In the rows, 128 means zero.
The same turns and mirrors carry the whole set onto itself and the rows of a family onto each other. Which other rows belong to the same family as each row named below? List them in the order they appear above.
These 15 rows form 5 families of 3 rows each.
bol: [153 137 136 162 106 163  99 108 126 140 128 111 138 133 131 128 117 120
 183 112 109 112 112 140 132 129 131 136 134 109 102  96 129 120 111 140
  75]
kiko: [144 130 157 120 120 113 111 105 158 137 139 158 143 107 130 168  95 125
 176 139 122 129 135  99 106 149 122 103 123 113 138 133 164 110 141 131
  73]
sapo: [137 118 103 153 129 152 140 148 125 105 112 121 126 114 110 128 111 138
 170 133 119 131 125 182 108 101 130 136 105 123 180 153 108 129 116 154
 122]
botu: [135 119 144 102 116 109 108  97 169 127  92 157 118 115 121 140 125 167
 142 163 124 123 157 113 102 112 143 119 145 114 170 120 169 108 135 118
 118]
nolu: [146 115 121 120 117 122  98  98 139 143 115 133 120 138 151  91 100 141
 171  99 106 124 128 133 100 118 142 162 181 120 124 108 125 106 115 128
 114]
tid: [142 125 117 146 145 143 101 129 121 104 113 104 116 117 118 155  95 113
 142 121 128 151 133 191 103 126 136 136 102 101 119 140 136 113  96 135
 116]
Fatel: [145 116 120 118 122 129 118 136 126 103 107 112 126 135 112 134 125 182
 156 139 113 135 129 172  97  82 159 108 136 115 151 144 106 120  84 139
 122]
Veb: [147 132 123 159 136 155  90 119 137 137  87 107  96 143 152 107 120 136
 177 123 112 136 137 138 123 127 144 165 180 121 138 104 132 129 132 137
  99]
vuzef: [132 117 142 118  95 116 133 106 159 111 146 146 121 111 149 189 101 137
 174 160 116 143 118 130 119 102 123 102 106 118 143 139 170  97 133 132
 110]
vubas: [121 118  97 149 134 161 117 121 152 127 124 135 136 122 139  88 125 107
 196 132 117 122 121 125 111 138 131 165 163 122 131 104 131 121 139 122
 102]
zogez: [104 122 135 133 134 153 102  99 130 141 128 129 145 142 150 137 122 114
 168 132 117 126 131 115 161 127 144 153 146 111 114  96 156 118 115 137
  85]
serir: [159 124 118 140 130 134 137 154 157  98 113 115  99 134 128 129  96 164
 148 141 130 173 135 165  96  92 135 114 129 135 148 148 119 133 107 140
 135]
tabuv: [125 111 138 132 125 122 133 140 175 110 119 180 131 109 136 150 130 142
 181 159 142 125 140 120 108 107 132 119 129 108 174 135 169 123 166 140
 106]
Fom: [159 129 134 143 126 140 129 136 139 107 140 110 145 117 100 159  93 149
 126 131 137 138 147 161 120 111 129 104  85 113 133 137 135 137 109 138
 104]
lado: [120 114 141 108 125 114 125 127 163 136 105 151 104 133 139 151 123 159
 183 173 113 149 145  92 116 127 134 112 151 141 173 137 150 116 146 123
  92]

Same family as zogez: tid, vuzef
Same family as vubas: sapo, tabuv
Same family as Fatel: botu, nolu
Same family as bol: kiko, Fom

The same turns and mirrors carry the whole set onto itself and the rows of a family onto each other. Which other rows belong to the same family as each row named below? List them in the order they appear above.
These 30 rows form 5 families of 6 rows each.
metu: [168 130 126 145 138 157 149 111 145]
Kazuk: [164 132 124 136 128 151 161 104 146]
bes: [165 135 135 150 130 162 131 107 143]
Das: [104 164 107 157 134 134 127 115  92]
Toz: [118 141 109 138 171 145 172 111  89]
namu: [134 131 128 127 116 150 133 112 152]
Fimam: [110 158 110 161 109 161 123  98 109]
Bape: [160 133 132 133 129 151 137 116 150]
mif: [120 139 103 137 176 147 163  93  93]
ril: [168 147 134 141 138 159 145 120 148]
lep: [117 142 125 140 180 141 168 114  97]
Safo: [ 93 155 130 145 117 146 139 123  97]
soso: [151 144 135 114 131 166 126 102 146]
pezit: [145 134 107 141 182 158 160 105  99]
lif: [148 139  98 126 180 156 152 114 113]
foge: [101 162 119 160 118 148 135 107  93]
nog: [ 97 166 125 147 121 171 119 106 112]
mos: [137 144 131 121 114 161 128 103 150]
fogif: [132 129 120 139 170 149 176 119  93]
Govaf: [154 147 113 147 181 164 160 119 107]
kul: [150 135 136 128 118 161 142  98 148]
taka: [126 137 109 132 182 147 160 116  97]
Kevut: [102 168 117 148 119 153 116 109 102]
fur: [148 137 114 154 183 150 147 122  97]
Kamo: [157 136 107 142 182 153 150 115 114]
ses: [ 94 155 116 155 131 139 139 120  91]
rapu: [106 165 120 146 113 159 119  94 112]
lur: [135 140 140 130 126 172 133 101 154]
ledag: [ 96 166 132 158 131 139 145 112  95]
Visig: [100 167 126 137 123 163 126  94  97]

Same family as lur: ril, lep, nog, Govaf, ledag
Same family as Visig: bes, Safo, soso, fogif, fur
Same family as rapu: metu, Toz, mos, Kamo, ses
Same family as taka: Bape, pezit, foge, kul, Kevut

The same turns and mirrors carry the whole set onto itself and the rows of a family onto each other. Which other rows belong to the same family as each row named below? List them in the order they appear above.
These 32 rows form 4 families of 8 rows each.
Mef: [115 156 121 124 140 145 131 121 105 137]
kebal: [102 152 116 124 149 144 140 118 108 134]
Ter: [110  89 154 137 109 107 137 132 132 146]
Mal: [104 102 130 153 172 106 148 145 133 136]
zevum: [137 114 154 136 121 119 147  98 150 101]
gipi: [125 159 106 127 143 109 113 135 131 134]
Pek: [141 122 159 131 122 122 142 108 137  87]
dezo: [118 108 138 123 109 153 141 121  98 132]
zuf: [144 108 157 135 123 104 156 100 135 101]
Posif: [122 135 142 125 164 110 137 138 109  92]
rovu: [138 106  99 140 127 119 139 137 165 115]
vudu: [136 118 150 126 157 109 155 122  91 101]
Rame: [126 156 116 122 127 140 149 101 110 131]
gelon: [126 128 157 127 123 126 148 100 137  90]
niraf: [134 104 119 122  97 137 152 117 107 139]
miv: [115 142 120 122 136 155 140 103 105 131]
gezav: [128 130 149 134 171 119 140 135 107  94]
fuzu: [135 128 155 122 154 109 136 127 100  88]
Guled: [128 103 115 138 110 126 144 130 162 114]
tep: [112 141 103 133 136 103 122 147 147 138]
sini: [116  86 147 143 115 111 135 141 124 152]
Bivo: [114 107 137 113 106 144 146 127  92 120]
Vapir: [110 106 142 152 172 106 137 144 124 142]
Muze: [136 155  98 131 147 103 134 131 139 122]
sabor: [112  95 146 146 126  99 127 131 130 165]
rem: [143 113 110 145 135 104 151 124 165 117]
Sas: [115 112 130 142 174 104 153 131 105 148]
nobe: [124 143  98 138 135 117 122 148 143 135]
Rukiv: [129  94 131 119 100 140 136 134 101 134]
Sel: [139 110 121 146 115 124 141 129 172 115]
mav: [121  98 126 139 120  98 141 134 120 168]
defet: [114 103 132 147 186 118 145 135 117 133]

Same family as Posif: kebal, Ter, Mal, gelon, Guled, tep, Bivo
Same family as Rame: zuf, vudu, niraf, Muze, rem, Sas, mav

The same turns and mirrors carry the whole set onto itself and the rows of a family onto each other. Which other rows belong to the same family as each row named below? List them in the order they appear above.
These 32 rows form 4 families of 8 rows each.
mup: [ 84 137 121 141 133 123 162 177 142 115 101 176  93  66  72 136 134 143
 105 153 100 112]
mobur: [ 84 103 127  95 127 145 147 156 117 141 105 168  86  96  98 134 137 138
 126 148 106 161]
Tof: [117 118  89  75 104 105 187 113 155 138  95 150 102 107 110  91 146 158
 120 143 129 126]
Baki: [105 151  93 110 106 100 163 151 174 127 109 190 111  78  94  93 139 160
  81 174 150 119]
Kuga: [ 80 165 132 153 115 155 159 160 166 108 115 147 103 108  81 135 126 139
 109 142 117 108]
Baz: [112 157  79 122  99 151 155 133 196 121 141 184 110  88  96 114 134 168
  79 177 119 130]
mebot: [ 95 137 127 133 135 132 159 160 136 108  90 183  97  78  60 128 120 139
  96 161  95 108]
Dob: [ 83 110 124 122  94 149 164 146 139 150 110 134  79 126  94 107 112 129
 134 127 112 134]
Nedol: [117 166  89 114 103 152 158 135 183 133 115 194  99  91  92 114 134 190
  79 180 121 126]
Mipep: [ 94 159 128 151 104 153 149 161 181 115 129 159  98 107  84 133 120 137
 114 134 103 105]
bilob: [ 88  96 131  97 139 164 147 156 130 145 104 162  84 103  94 115 128 144
 126 142  95 144]
dod: [ 75 112 118 126  94 153 170 154 140 149  94 124  96 127 106 108 123 141
 131 123 123 129]
pur: [ 75 102 122 104 128 153 155 161 121 146 107 154  83 106  95 137 139 145
 130 150 100 153]
vokit: [121 122  82  80  98 119 180 117 152 139  95 154  93 106 121  85 150 164
 117 150 132 125]
dufuv: [ 91 171 129 149 103 151 154 156 165 108 107 155 108 119  87 132 126 138
 108 142 117  99]
Dimaz: [108 169  85 124 111 155 152 131 194 142 117 189 109  88  81 116 135 178
  87 173 118 140]
tugak: [111 120  91  76 121 175 161 114 151 148 115 167  92  94 119 100 134 182
 106 174 120 145]
Lon: [111 166  81 115  99 148 146 132 199 130 115 189 107  76  92 110 130 178
  90 169 125 134]
Dogup: [ 77 103 118 104 138 148 163 154 118 143 102 163  93  94  99 127 131 130
 141 137 103 151]
Besi: [ 84 137 129 139 138 135 145 162 143 116 101 179  96  87  54 127 129 137
 108 161  92 107]
teg: [123 114  90  81 112 157 165 110 142 146 133 163 116  95 120  99 138 175
 100 170 117 138]
gitab: [117 117  88  69  97 109 182 123 155 142  98 156  98  98 125 100 134 165
 113 153 136 131]
Reb: [ 80 165 122 162 109 150 157 159 158 121 109 159 103 121  76 125 129 137
 115 143 116 102]
pafi: [ 81 114 112 118  78 150 159 143 142 152 107 140  93 125 103 121 106 133
 137 123 119 135]
rosik: [116 155 101 112  95  99 165 141 171 122 104 177  97  85  83  90 142 167
  71 176 145 122]
Kupo: [106 108  86  80  96 119 180 123 155 136  99 141 102 118 113  77 144 159
 102 157 142 130]
Rer: [104 152  91 109 106  91 169 148 172 119 105 185  88  65  97 104 139 165
  97 179 138 109]
zemok: [100 158 102 112 106  89 160 147 171 137 105 183 103  83  77  92 133 160
  86 177 151 116]
lup: [116 124  94  81 121 167 173 106 142 148 135 163 116  95 120 109 132 174
 111 162 119 145]
zer: [124 120  92  76 107 162 170 109 152 141 131 161 111  91 125 108 130 169
  97 157 124 155]
domu: [ 88 134 127 133 139 131 165 166 152 107 100 179  89  86  65 131 113 136
 107 150  95 103]
Vud: [ 75 116 120 114  98 150 158 144 148 147 115 133 102 120 101 123 111 127
 147 122 111 129]

Same family as Kupo: mup, Baz, Mipep, bilob, dod, tugak, Rer
Same family as Reb: Nedol, Dogup, Besi, gitab, rosik, zer, Vud
Same family as Lon: Baki, Kuga, Dob, pur, vokit, teg, domu

The same turns and mirrors carry the whole set onto itself and the rows of a family onto each other. Which other rows belong to the same family as each row named below? List them in the order they appear above.
These 40 rows form 5 families of 8 rows each.
tudi: [124 136 135 137 146 114 145 104 112 116 116  93  98 159 117]
segot: [160 120 123 133 149 131 127 130 143 140 148  91 121 138 142]
nofot: [125 142 133 137 109 160 139 109 105 120 100  88 100 135 110]
Bem: [ 98 141 122 132 138 122 115 133 101 132  83 108 108 135 135]
katu: [150 153 115 110 137 104 134 157 125 154 107 112 140 112 120]
Ner: [122 124 145 154  91 120 136 140 150 121 115 161 110 118 113]
veni: [109 128 144 122  91 131 132 125 111 138  93  91 131 133  96]
sino: [119 127 140 130 136  97 109 161 121 143 162 127 123 135 122]
piro: [127 125 127 154 134 144 137  96 154 104 139 137 121 130 147]
ruv: [151 150 133 124 122 106 135 105 130 126 114 157  94 119 123]
Safov: [122 135 137 106 105 116 128 120 136 136  94 156 140 107 124]
Rurog: [112 134 106 132 149 102 102 143 129 146  98 104 119 134 129]
kegek: [105 133 126 158 135 130 130 118 150 102 123 152 111 141  97]
peg: [115 131 135 134 117 156 148 132 146 107 147 142 151  96 115]
vema: [130 137 147 112 148 117 142  99 125 114 150 148 121 133 139]
Nozat: [131 116 134 138 138 159 115 169 130 140 160  99 128 127 119]
naf: [135 107 140 115 142 158 123 135 150 135 163 111 130 113 114]
Piza: [145 120 146  90 116 146 135 129 140 147 110 114 141 116  95]
Gusu: [119 116 133 148 132 117 116 130 122 132 161  96 128 135 164]
tive: [101 125 136 149 135 113 107 171 111 134 136 124 110 135 140]
Dafuz: [154 143 126  96 132 156 117 131 120 154 131 105 144 121 121]
pudo: [ 81 142 127 148 133 106 141 153 115 110 107 127 126 131 101]
tal: [142 147 117 164 112 131 136  94 127 115 133 102 124 155 128]
Suboz: [151 145 120 107 158 116 132 109 129 139 138 118 146 150 122]
zape: [ 87 122 125 137 163 114 121 119 120 120 122 104 123 151 142]
zurag: [127 143 145 112 147 109 147 159 131 121 138 152 129 111 107]
sul: [135 122 122 131 120 147 132 153 130 142 118  72 133  99 134]
zona: [ 91 117 145 149 114 133 137 159 111 121 148  97 129 109 125]
pakan: [124 144 129 146 136 140 128 131 143 108 129 175 118 121 122]
Veku: [151 145 116 107 115 141 120 100 137 145 127 120 154 114 128]
kevid: [100 112 143 120 117 108 124 146 122 141  83 115 107 114 129]
sanem: [142 116 146 129  98 133 124 163 141 150 149 111 139 128  97]
Lemim: [110 111 131 146 115 111 110 173 147 146 118 132 134 122 126]
Sobiz: [120 117 134 134 118 136 129 116 114 134 106  74  91 124 126]
keri: [134 156 122 139 121 118 156 128 124 117  81 113 103 120 104]
tidek: [149 153 136  98 140 126 128 122 121 138 112 154 117 111 133]
tilem: [142 150 126 144  87 149 151 115 127 119 118 111 134 102 119]
liko: [ 97 131 134 157  95 142 126 107 112 114 144 103 132 145 108]
fus: [124 145 132 164 100 166 133 118 124 107 144 129 124 139 105]
Dodag: [118 121 136 156  91 149 136 139 149 121 114 114 127 136  83]

Same family as naf: sino, ruv, Rurog, kegek, Veku, Sobiz, liko
Same family as fus: nofot, Bem, Nozat, tive, Dafuz, pakan, tidek
Same family as piro: tudi, segot, vema, Gusu, tal, Suboz, zape
Same family as sanem: Ner, veni, Safov, Piza, kevid, Lemim, Dodag

The same turns and mirrors carry the whole set onto itself and the rows of a family onto each other. Which other rows belong to the same family as each row named below? List them in the order they appear above.
These 28 rows form 7 families of 4 rows each.
Nas: [107 140 103  98 122  96 134 159 143 139 176 169 126 119 125 151 129 149
 157 116 126 113 108 145 116  99 114 118 130 150 117 160]
soge: [142 122 142 117  99 146 148 164 123 152 175 122 120 124  95 126 138 135
 124 147 140 157 140 150 161 142 116 141 113 116 141 132]
gab: [ 96 149 110 145 143  88 138  90  74 154 133 128 121 145 105 140 148 167
 123  91 135 161 130 148 127 107 112 137 130 126 102 129]
guz: [113 140 122 157 145  88 123 141 111 152 118 121 120 131 122 124 142 156
 102 117 125 166 155 113 106 120 115 166 135 146  90 124]
muvat: [109 120 104 141 128 109 130 121  75 139 116  99 120 145 105 116 137 136
 110  98 129 162 144 152 121  94 108 167 157 130 111 131]
vede: [106 163 117 138 128  95 139 110 110 139 129 115 144 124 113 131 134 134
 119 116 123 198 137 137 119 126 116 165 114 142 111 109]
kikad: [104 126  98  89 132 109 119 137 125 130 166 174 134 116 127 152 155 173
 132 128 135 136 135 149 136 110 112 141 131 121 108 186]
losu: [126 126  98  95 108  93 126 168 146 116 146 142 129 108 115 130 133 174
 144 126 111 133 158 149  97  99 126 136 149 120 106 167]
pif: [ 95 135 142 132 108 101 131 131 116 140 132 127 120 131  99 104 122 157
 157  63 163 141 154 118 162 107 117 107 151 146 137 123]
bapi: [144 136 134 119  94  98 134 195 131 137 164 119 126 121 112 105 128 151
 113 126 103 149 157 145 125 125 123 141 115 100 149 129]
nef: [109 126  84  87 152 104 138 147 130 124 166 154 120 125 105 165 135 166
 134 133 128 129 133 133 111  89 125 123 120 122 112 168]
Luze: [131 142 132 122 102 114 152 181 131 160 187 134 118 129 106 133 124 121
 136 130 123 134 106 148 133 126 116 128 107 138 144 119]
Nevag: [155 131 127 124 110 134 144 171 127 141 186  98 139 129 113 135 129 118
 126 150 120 130 152 149 134 119 110 133 133 127 127 143]
reru: [112 139  93  88 113  94 138 131 133 112 153 147 154 111 126 152 143 158
 165 120 118 161 129 149 107  98 132 150 122 136 102 165]
kiso: [116 140  99 142 156  88 130 121  82 148 129 119 124 139  81 138 133 153
 106 110 142 169 146 138 116 107 108 141 122 124 127  96]
ros: [ 87 152 107 145 121  80 127 122  82 161 129 133 120 128  90 131 134 145
 122  75 136 175 133 135 124 110 109 133 142 141 109 118]
voker: [114 131 106  94 130 102 123 168 117 123 172 137 152 132 138 149 150 145
 124 126 117 105 135 151 126  91 111 144 134 123 119 185]
Mit: [105 134 103 151 136 101 115 121  85 148 124 123 132 125  95 135 163 154
 114 115 132 177 121 157 117 122 103 167 142 123 133 114]
Pab: [137 127 133 111 128 130 157 177 128 139 182 118 115 138  91 134 123 136
 121 139 133 139 137 126 148 117 127 120  95 110 157 124]
Zakuz: [116 120 138 136 130 123 112 118 138 119 134 127 137 124 117 105 141 177
 163  99 171 136 159 128 161 113 106 123 157 131 158 131]
Rekor: [111 117 130 115 146 102 131 125 121 115 123 126 130 142  97 112 127 176
 153  89 178 120 165 120 149  90 120 114 140 133 150 120]
duta: [ 92 136 147 103 116 106 136 119 142 103 116 125 152 130 130 105 133 158
 164  91 159 144 149 121 158 104 129 142 129 148 139 139]
lesa: [122 125 132 144 134 114 116 118 112 122 137 114 128 145 139  92 119 155
 133  80 149 139 176 124 160  93 104 130 158 128 138 142]
nos: [127 149 131 122 114 124 161 152 118 149 186 115 123 133  98 141 138 135
 125 140 108 133 109 165 133 128 117 124 104 108 150 125]
Fupe: [109 142 109  96 131 112 143 128 144 123 177 149 131 123 122 153 139 170
 159 127 122 104 123 158 124 100 116 105 132 120 124 170]
kaza: [106 114 159 131 126 106 131 157 135 125 106 116 124 140 123  96 140 165
 136 102 157 123 161 105 140 107 129 152 141 148 121 137]
musa: [141 145 146 114  92 114 150 162 133 127 176 116 149 125 124 116 128 134
 146 121 125 169 138 138 153 128 131 143  91 120 157 123]
Ror: [111 129 156 136 121 120 147 105 106 137 134 109 120 149 102 107 132 168
 158  84 165 132 152 133 166 108 122 113 136 130 137 123]

Same family as soge: kikad, Mit, Zakuz
Same family as Nas: pif, Luze, ros
Same family as vede: reru, duta, musa
Same family as muvat: Nevag, voker, lesa
Same family as gab: nos, Fupe, Ror

